In the data rows, the value 50 means zero.
Here are some numbered points:
(05, 43, 86, 18, 41, 79, 52, 68, 44, 26, 29, 21, 63, 74, 58, 74) 0
(51, 41, 41, 19, 41, 34, 44, 52, 53, 40, 61, 21, 64, 36, 65, 60) 1
(44, 53, 43, 52, 52, 32, 48, 56, 48, 52, 64, 47, 42, 69, 46, 40) 2
(61, 45, 51, 65, 50, 65, 42, 60, 74, 84, 52, 37, 77, 51, 71, 51) 3
(54, 37, 44, 42, 56, 27, 32, 19, 08, 61, 21, 62, 34, 58, 35, 56) 4
(56, 24, 67, 66, 39, 68, 20, 21, 35, 37, 56, 50, 49, 47, 43, 25) 5
(41, 37, 67, 28, 60, 49, 43, 56, 56, 53, 41, 34, 41, 54, 30, 34) 6
(49, 05, 23, 76, 89, 00, 26, 40, 81, 57, 58, 77, 36, 60, 79, 75) 7
(52, 44, 51, 71, 54, 61, 57, 23, 28, 45, 52, 36, 48, 63, 64, 69) 8
(52, 38, 53, 57, 44, 53, 47, 55, 30, 48, 63, 62, 38, 52, 40, 48) 9
(47, 46, 64, 41, 35, 62, 57, 93, 42, 67, 50, 18, 12, 82, 46, 20) 10
(57, 45, 48, 50, 51, 66, 35, 54, 55, 73, 72, 59, 50, 75, 57, 37) 11
(24, 46, 46, 36, 57, 25, 60, 30, 31, 08, 22, 58, 44, 64, 30, 66) 12
(69, 59, 39, 64, 21, 20, 11, 50, 74, 48, 77, 39, 45, 37, 29, 11) 13
(52, 49, 39, 57, 52, 62, 57, 30, 27, 55, 55, 57, 58, 55, 33, 63) 14
(37, 51, 30, 40, 81, 53, 52, 65, 65, 52, 66, 48, 74, 52, 50, 25) 15
(61, 53, 52, 38, 44, 55, 43, 19, 22, 47, 43, 41, 39, 54, 53, 57) 16
(67, 60, 60, 61, 46, 82, 78, 46, 42, 60, 32, 48, 34, 32, 43, 42) 17
(44, 51, 96, 38, 45, 68, 25, 91, 99, 99, 56, 60, 54, 73, 05, 32) 18
(55, 49, 27, 75, 78, 45, 37, 18, 42, 45, 27, 97, 47, 51, 50, 49) 19
(68, 39, 40, 47, 39, 48, 58, 66, 73, 73, 49, 33, 37, 36, 41, 52) 20
(38, 31, 49, 41, 57, 66, 49, 77, 78, 49, 46, 66, 77, 30, 63, 68) 21
(53, 36, 58, 52, 55, 57, 60, 70, 49, 82, 40, 39, 33, 69, 55, 48) 22
(66, 59, 44, 69, 63, 64, 48, 41, 61, 47, 55, 53, 31, 49, 43, 46) 23
(27, 23, 20, 62, 47, 27, 23, 76, 37, 82, 99, 37, 27, 42, 56, 12) 24
(73, 56, 51, 92, 63, 72, 59, 64, 55, 67, 33, 72, 53, 70, 29, 56) 25
(67, 47, 70, 18, 39, 43, 37, 88, 67, 62, 56, 12, 39, 60, 53, 60) 26
Which point above is nearest to each new point by angle, seen from the average point of the numbered points? Its number follows each.
(56, 51, 55, 57, 45, 57, 47, 43, 45, 58, 54, 52, 49, 51, 53, 45) 17
(32, 63, 60, 33, 48, 36, 60, 31, 27, 35, 32, 66, 51, 74, 21, 75) 12
(39, 66, 48, 42, 34, 52, 62, 37, 48, 28, 34, 32, 47, 60, 51, 49) 12
(60, 66, 60, 56, 67, 60, 43, 48, 39, 71, 54, 70, 49, 64, 51, 49) 25
(65, 65, 69, 59, 59, 73, 71, 53, 41, 60, 26, 52, 46, 50, 58, 41) 17
(68, 50, 47, 34, 58, 36, 48, 36, 56, 40, 67, 39, 76, 18, 63, 47) 1
(52, 47, 57, 38, 26, 37, 42, 59, 62, 47, 51, 33, 56, 55, 39, 35) 13
(37, 48, 50, 35, 66, 69, 73, 60, 53, 62, 16, 50, 59, 56, 30, 79) 0
(48, 48, 59, 65, 32, 30, 45, 50, 47, 42, 69, 49, 33, 43, 53, 18) 13
(30, 22, 18, 73, 82, 00, 45, 17, 91, 63, 48, 55, 91, 41, 69, 81) 7
(26, 44, 48, 54, 49, 69, 75, 67, 52, 57, 26, 43, 48, 65, 50, 69) 0
(59, 80, 20, 23, 47, 73, 50, 70, 70, 43, 35, 62, 74, 56, 62, 51) 21
(31, 54, 43, 48, 53, 43, 75, 57, 58, 31, 43, 48, 56, 26, 33, 67) 12
(37, 46, 50, 50, 41, 21, 38, 45, 52, 42, 45, 62, 49, 49, 50, 49) 12
(58, 67, 43, 81, 22, 64, 25, 53, 21, 77, 44, 36, 23, 54, 47, 31) 10
